In the rows, 128 means zero.
One turn moves each row of this set onto another row. After a few examples, where does it send each row asked below?
Z_883: [128  99 175 122 140 127 107 153 116 115 136 150]
Z_132: [118 140 157 136 107 112 125 108 112 127 161 134]
Z_999: [128 104 165 142 126 120 156 123 161 130 172 105]
Z_867: [131 109 159 137 124 112 158 116 153 140 164 100]
Z_799: [132 110 171 128 141 130 105 150 116 116 133 147]
Z_986: [151 111 135  91 129 129 143 154 143 134 147 120]
Z_559: [128 103 163 135 121 109 161 116 153 142 170 104]
Z_843: [115 144 162 137 114 112 126 112 108 125 167 139]
Z_218: [127  99 160  99 155 154 167 147 122 129 181 148]
Z_853: [136  98 172 124 150 119 112 151 118 118 135 151]
Z_109: [112 153 157 138 112 121 124 116 117 119 166 136]
Z_497: [109 110 170 106 134 155 131 140 116 152 180 167]
Z_298: [111 146 153 146 116 117 125 112 111 129 161 136]
Z_933: [ 93 107 180 117 143 135 166 111 111 140 179 144]
Z_681: [118 144 165 146 116 117 121 110 111 128 162 132]
Z_204: [153 110 137  99 133 132 139 155 143 135 141 116]
Z_391: [102  96 150 111 117 156 164 135 124 146 187 131]
Z_603: [130 104 178 126 142 124 109 143 121 113 131 151]
Z_207: [ 93 121 168 116 134 132 174 119 103 131 167 153]
Z_138: [110  87 158 111 115 145 163 135 119 155 190 125]
Z_226: [106  97 173 108 129 144 129 142 111 157 171 165]
Z_740: [103 112 166  99 133 152 130 132  98 147 178 159]
Z_881: [118  87 168  91 156 151 160 146 116 135 166 145]
Z_194: [153 113 129 101 138 133 135 159 142 139 152 121]
Z_379: [135 101 163 136 124 110 159 116 150 135 165 102]
Z_760: [153 109 126  96 126 126 139 154 137 141 154 117]
Z_336: [125 101 162 142 129 105 161 115 145 134 164 105]
Z_997: [125 104 155 144 129 115 159 122 148 136 168 103]
Z_712: [150 122 133  96 129 138 138 157 146 128 154 125]
Z_778: [127 107 171 131 151 128 106 152 122 122 134 151]
Z_723: [108 101 151  95 124 149 164 128 122 158 186 127]
Z_852: [157 112 137  93 127 129 133 150 142 136 146 122]
Z_994: [116 140 154 134 110 112 118 114 105 133 161 141]
Z_597: [125 104 177 130 141 133 108 154 133 113 140 152]
Z_964: [ 88 117 171 119 139 142 168 119 118 134 168 157]
Z_548: [134 103 161  91 154 141 171 147 115 135 172 151]

Z_548 moves to Z_226
Z_298 moves to Z_997
Z_999 moves to Z_712
Now find these:
Z_853 moves to Z_994
Z_132 moves to Z_379
Z_497 moves to Z_964
Z_204 moves to Z_799
Z_740 moves to Z_933
Z_559 moves to Z_986

One turn moves each row of this set onto another row. After a few examples, where does it send each row asked below?
Z_541: [122  96 107 130 156 151 153 108 121 145 126 120 119 132 126 150 128]
Z_434: [116 103 150 100 131 111 133 147 103 161 135 144 143 157 127 123 128]
Z_608: [130 137 143 155 145 135 131 176  93 123 120 157 114  96 111 117 139]
Z_10: [108 116 124 135 158 139 161 127 116 115 160 127 107 153 133 115 103]
Z_156: [119 111 134 130 133  94 127 139 137 134 148 128 111 145 123  97  97]
Z_112: [134 116 136 137 169 119 120 139  85 126 130  88 115 125 116 148 139]
Z_517: [106 116 128 119 140 103 142 104 129  99 124 136 130 118  98 106 130]
Z_864: [109 125 127 126 144 122 140 146  84 138 122 137 121 130  70 103 153]
Z_65: [105 136 153 125 125 133 148 132 130 108  93 138 154 132 132 120 145]
Z_491: [139 139 131 140 146 150 161 135  96 117  96 107 137 143 133 138 125]
Z_588: [137 128 133 104 123 105 115 157 133 138 123 137 124 132 152 111 109]
Z_952: [ 96 115 113 110 131 135 153 117 107 111 113 117 136  96 104 133 134]
Z_11: [102 110 123 137 139 133 141 144 113 160 121 160  91 140 138 118 160]
Z_79: [118 125  96 138 142 126 169 140 102 143 111 108  87 128 123 118 138]
Z_666: [134 104 143 150 143 119 133 137 118 124 143 136  96 115  91  96 103]
Z_505: [139 143 156 111 129 140 112 146 107 106 105 136 112  99 148 120 119]
Z_230: [140 138 150 112 161 138 128 135 112 133 121 174 127 142 142 132 129]
Z_421: [136  96 111 151 126 109 126 131 128 157 111 119 125 143 131 123 145]
Z_966: [147  94 153 149 134 140 112 127  89 137 121 127 101 111 101 118 119]
Z_415: [143 119 121 117 159 118 144 109 141 133 122 113 125 150 138 132 123]
Z_678: [ 93 157 140 126 135 143 140 122 112 125 112 115 108 149 127  96 116]
Z_374: [111 121 128 124 167 128 144 164 110 143 143 103 128 133 139 160 127]
Z_478: [111 131 145 150 145 132 169 152 123 129 104  97 100 126 147 128 137]
Z_796: [114 110 146 117 153 150 150 130 121 153 133 177 130 131 111 132 128]
Z_875: [119 124 151 143 136 143 115 118  78 108 121 106 100 123 132 126 106]
Z_763: [129 125 122 150 155 149 142 144  65 136 125 154 122 151 115 137 136]
Z_64: [ 98 118 122 123 154 150 127 137  94 101 149 111 103 123 149 129 133]
Z_797: [131 142 137 105 123 138 109 144 104 110 110 130 110 113 157 114 111]
Z_579: [103 115 128 139 150 127 128 148 149 122 129 149 128 140 144 123 164]
Z_831: [127  97 128 147 158 113 117 137 103 114 141 162 121 111 111 136 149]
Z_676: [ 83 130 119 154 129 115 134 129  99 109 129 105 113 126 107 102 128]
Z_31: [152 103 141 124 140 141 167 135 125 115 119 132 125  95  98 113 123]
Z_899: [111 154 162 102 156 128 130 132  81 112 116 124 126 126 108 121 125]
Z_74: [107 115 143 165 130 125 151 157  91 140 113 154 116 143 151 142 138]
Z_7: [116 120 109 134 165 119 143 151 137 133 132 103 108 128 104 110 159]
Z_275: [107 126 133 134 113 112 168 148  82 131  94 145 121 114 104 114 134]
Z_41: [ 99 143 153  99 155 132 166 145 119 137 128 118 134 122  98 122 116]
Z_682: [101 109 130 122 138 126 128 158  95 126 133 160 145 104 128 155 144]
Z_72: [112 125 124 117 139  99 126 131 134 127 144 122  97 141 130  97 103]
Z_28: [142 134 132  88 144 131 148 170 108 123 121 125 126  95 122 117 132]
Z_255: [ 96 131 159 121 127 127 156 147 124 141  95 140 110 113 114 100 156]
Z_42: [145 113 132 134 141 107 136 139 117 126 137 151  98 108  93  96 104]
Z_406: [147  91 147 153 132 118 114 123  86 145 125 132 108 125 105 127 116]
Z_652: [113  75 155 126 121 133 118 122  94 139 123 134 138 129 120 133 150]
Z_3: [125 119 147 129 128 151 101 123  78 119 111 113 100 123 137 123 117]
Z_940: [136 123 152 143 144 133 121 154  98 170 105 110 119 150 133 135 137]
Z_599: [135 123 145 106 130 110 103 145 131 146 117 134 117 137 157 121 124]
Z_96: [137 137 120 134 135 142 142 142 135 129 108 178 116 112 129 102 131]

Z_541 moves to Z_952
Z_65 moves to Z_579
Now find these:
Z_421 moves to Z_676
Z_831 moves to Z_112
Z_875 moves to Z_505
Z_652 moves to Z_64
Z_478 moves to Z_255
Z_966 moves to Z_3

One turn moves each row of this set onto another row. After a few examples, where does it send each row asked below?
Z_609: [ 75 151  87 102 139 121 149 133 147 135 107 116 150  84 128 135 130 127
 121 100 131 130 162 107 113 123 139 133  87 139 112 136 123 124 133 104
 170 117 121 114 152 108 106 170 143 121 177 118 135 104]
Z_428: [115 111 104 130 121 125 175  99 128 164 121 104 137 100 141 109 131 129
 159 100  95 167 136 121 135 100 110 120 102 142 129 133 133 168 124 157
 163 105 104 120 178 119 132 135 132 121 124 107 105 122]
Z_583: [ 97 145  92  98 110 122 129 108 141 133 142 107 136 133 107 127 156 163
 122 130 125 122 122 100 143 100 129 163 130 121 125 124 149 119 155  80
 125  84 117 137 158 102 105 155 134 117 137 114 145 136]
Z_845: [144  90 100 127 125 117 103 109 163 172  81 120 131 141 137 153 178 138
 124 109 108 145  86 105 128 128 106 129 107 140 122 128 156 121 132 121
 118 115 139 130 147 134 125 128 131 136 139 114 126 155]
Z_94: [103 124  95 126 126 149 185 134 118 101 118 107 152 126 106 113 149 119
  96 118 110 155 118 105 133 119 139 105 109 134 125 156 150 105 120 140
 110  94 116 125 131 143 125 153 119 124 149  85  99 151]
Z_351: [124  97 117 123 130 115 132 107 169 144  81 111 138 133 119 141 164 148
 123 107 120 118 105  98 123 139 129 146 102 121 135 125 145 107 157  95
 136 117 134 112 137 118 109 137 120 142 156 136 132 126]
Z_139: [109 122  67 141 109 142 131 145 167 149 109 135 154 105 161 128 130 170
 128 110 130 153 102 119 131 126 139  99  92 157  98 146 161  94 120 109
 157 113 152 136 127 133 112 148 134  98 154  88 146 108]
Z_12: [ 91 138  67 106 152 110 103 141 152 184 107 141 135  97 151 151 147 135
 125 107 110 146 131 127 121 110 115 122  92 139  91 153 144 150 100 113
 149 116 131 135 158 130 104 154 152 104 168  95 134 145]
Z_306: [108 133 108 119 135 104 130 144 147 170 139  88 144 106 127 108 162 123
 102  90 139 126 116 119 135  90 155 129 102 146 103 128 122 150 141 108
 156 152 108 130 126 134 128 137 161 111  93 104 104 135]
Z_239: [129 103 118 126 112 126 144 101 158 129  83  99 145 131 118 139 164 131
 121 102 127 129 115  87 122 142 127 138 103 140 140 115 135  98 162 113
 135 118 131 112 142 114 129 144 124 151 146 133 127 120]
Z_910: [109 133 108 120 134 106 130 143 146 169 140  85 145 107 127 108 161 122
 101  90 139 126 117 119 135  89 155 129 102 147 102 125 122 150 143 108
 156 151 106 129 126 132 130 137 161 111  93 105 105 134]
Z_16: [108 132 106 119 136 105 128 144 147 172 140  88 145 107 129 109 163 124
 101  90 138 127 114 120 136  89 154 128 102 146 102 127 124 152 141 109
 156 152 108 130 127 134 129 137 161 110  93 104 103 137]
Z_758: [104 110 110 126 132 119 181 101 136 161 121 107 136  96 135 105 126 143
 160 102  95 153 138 124 136 103 120 130  99 125 133 137 132 167 133 137
 172 105 101 112 172 114 116 136 126 118 134 117 112 113]
Z_914: [103 141  62 112 130 124 106 135 139 177 107 131 141  97 154 153 152 110
 123 102 116 165 134 118 120 109 103 108  95 167  90 142 140 146  95 144
 144 117 133 141 167 131 131 158 159 113 152  86 125 148]
Z_265: [101 150  92 101  94 132 140 103 132 120 143  95 143 132 105 125 157 147
 120 126 133 128 130  92 141 103 129 156 131 138 129 115 143 110 157  97
 125  85 116 137 163  98 123 163 137 126 129 114 139 130]
Z_173: [108 117  87 126 137 142 162 140 123 127 118 123 143 132 118 119 156 127
 100 123  97 159 102 117 137 112 129 103 111 127 114 167 163 119 103 138
 103  92 119 134 131 153 116 143 122 114 148  77 100 172]
Z_842: [114 125  68 145  98 151 134 139 159 142 110 128 158 106 162 129 132 157
 126 107 136 162 104 113 130 127 137  92  94 173  99 141 157  88 118 125
 155 114 152 140 132 131 127 152 138 104 147  83 143 106]
Z_356: [106 127  73 142 102 148 145 141 164 133 110 126 159 103 154 123 127 163
 125 107 139 151 111 110 128 130 146 100  91 163 103 142 155  85 129 110
 162 115 150 131 127 127 116 155 133 105 155  93 146  96]
Z_301: [119 143  78 106  92 133 111 104 128 145 143 104 137 139 119 135 170 138
 121 127 123 150 113  99 146  94 109 141 136 154 116 118 153 124 134 118
 110  83 123 153 173 113 137 155 144 120 115  93 132 157]
Z_585: [109 133 108 119 134 106 131 143 146 169 140  85 144 105 127 108 162 121
 101  90 140 128 117 119 135  89 153 128 102 150 103 125 122 149 143 111
 156 152 107 130 127 133 131 137 162 112  92 105 104 136]
Z_834: [109 133 107 120 132 106 130 143 145 170 140  86 145 107 128 107 162 120
 102  89 139 129 115 120 136  88 154 127 103 150 101 126 122 150 141 112
 155 153 108 131 127 133 131 138 163 112  91 103 103 136]
Z_327: [132  91 108 124 136 111 112 111 170 167  80 122 131 137 130 148 170 151
 126 110 110 126  91 107 128 131 119 141 104 121 127 132 154 117 142  98
 127 115 137 121 139 129 108 129 124 135 151 126 133 145]
Z_479: [105 123  72 142 109 143 139 143 167 142 109 131 157 103 157 125 129 171
 127 109 134 149 106 116 129 128 145 102  91 156 101 146 158  89 127 104
 161 115 150 132 125 129 111 150 131 101 158  92 148 100]
Z_464: [111 106 103 126 135 117 164 104 137 178 121 115 130 103 145 111 133 144
 163 105  87 161 127 131 139  97 110 124 102 129 124 143 140 176 120 144
 163 105 105 120 174 123 116 130 130 111 131 108 110 131]
Z_241: [109 111 109 127 123 125 182  98 131 157 122 102 139  97 136 106 127 132
 160 101  98 159 142 120 133 103 117 125 101 135 134 132 131 165 132 149
 169 105 103 113 175 114 127 138 129 121 130 114 108 114]
Z_279: [103 149  70 112 113 136 128 128 130 150 109 114 151  93 145 146 147  94
 119  97 129 166 153 104 115 116 110 106  94 180 101 129 126 130 108 154
 150 117 130 135 168 121 147 169 159 126 150  90 121 129]
Z_616: [ 95 123  99 123 136 144 188 137 124  99 116 111 151 124 103 111 145 130
  98 120 108 145 120 108 134 120 145 114 107 121 126 161 152 106 124 125
 116  94 113 120 124 140 111 153 116 122 158  92 104 146]
Z_408: [113 149  85 104  85 137 130 101 125 125 142  94 143 135 112 129 163 134
 118 125 131 144 126  90 141 100 118 144 133 153 124 111 145 113 148 116
 117  84 120 145 170 102 138 161 143 128 118 103 133 140]
Z_781: [105 108 108 126 136 114 173 104 140 172 120 113 132  99 141 108 128 149
 163 105  90 154 131 129 138  99 117 129 100 121 130 142 138 173 126 135
 168 105 102 115 171 120 110 131 127 113 135 114 113 121]
Z_296: [101 116  91 122 147 136 165 142 129 127 116 124 142 131 115 119 151 141
 100 125  96 149 103 120 138 113 135 112 109 113 114 170 164 120 109 123
 107  91 117 129 125 150 103 142 118 110 158  85 104 167]
Z_369: [ 87 154  81 109 117 134 152 127 135 128 109 108 156  86 131 137 136 103
 118  95 138 148 166  97 113 123 129 117  91 166 110 127 119 119 128 133
 163 118 123 121 162 109 135 176 150 130 162 106 126 106]
Z_332: [148  95 101 131 108 129 112 103 153 156  84 108 138 140 135 150 179 120
 121 104 116 152  97  95 126 133 105 121 108 158 125 119 148 111 136 139
 119 116 139 131 153 129 145 135 133 146 131 111 120 148]
Z_800: [ 77 142  79 101 156 110 127 139 158 164 106 135 140  88 138 141 137 142
 125 107 118 129 144 121 116 116 131 135  89 125 101 150 136 140 119  94
 162 116 126 121 151 119  92 159 145 108 182 112 139 124]
Z_141: [111 127  70 144  96 151 144 138 160 134 109 126 160 103 156 124 129 158
 125 105 139 158 111 110 128 130 142  94  93 170 102 139 154  83 126 120
 159 114 152 135 130 128 127 155 135 106 149  88 143  99]
Z_439: [105 140  85 100 115 118 112 111 143 153 141 116 132 137 116 132 163 166
 125 135 117 128 110 110 146  94 120 159 131 120 117 131 160 129 141  84
 117  83 120 145 161 110 103 149 138 110 134 106 143 152]
Z_410: [140 103 110 130 101 133 134  98 150 135  84  98 144 135 124 144 171 116
 119 101 126 144 111  86 122 138 115 127 106 158 135 111 137  99 150 134
 127 118 136 121 149 119 147 142 130 153 135 122 119 131]
Z_211: [ 94 119  97 121 146 136 179 142 130 113 117 119 145 127 106 113 147 140
  99 124 101 142 110 116 135 117 144 116 108 110 121 168 159 113 119 117
 115  92 115 121 123 144 100 146 113 114 162  92 107 155]
Z_177: [109 133 106 120 134 105 127 143 147 173 139  88 144 107 129 108 164 121
 102  91 138 128 114 121 135  88 153 127 103 148 103 127 122 151 139 110
 154 152 108 131 127 134 130 136 162 110  91 103 104 137]
Z_937: [109 121  89 127 126 148 173 136 116 114 117 112 147 130 113 117 153 117
  97 121 103 163 110 111 136 114 129 100 112 138 118 159 156 112 110 147
 105  94 119 132 133 148 126 149 122 120 145  79  98 165]
Z_334: [116 107 101 129 126 121 165 100 132 175 122 111 133 102 145 111 133 135
 161 104  91 166 129 127 138  98 107 119 102 138 125 138 139 175 119 155
 161 105 105 121 178 123 127 132 134 115 125 103 107 131]
Z_240: [114 122  66 143 104 146 128 143 162 151 109 133 155 106 162 130 133 162
 127 110 132 160 100 117 131 126 136  95  94 167  97 145 161  93 116 119
 154 113 153 140 130 134 121 148 136  99 150  83 144 111]
Z_205: [114 139  77 103 106 123 102 109 137 159 143 115 131 142 122 138 170 155
 123 132 116 141 105 107 147  90 109 147 134 137 112 127 159 131 131 103
 110  81 125 153 167 117 119 149 143 112 122  95 138 162]

Z_369 moves to Z_279
Z_211 moves to Z_616
Now find these:
Z_356 moves to Z_141
Z_464 moves to Z_781
Z_845 moves to Z_327
Z_408 moves to Z_301

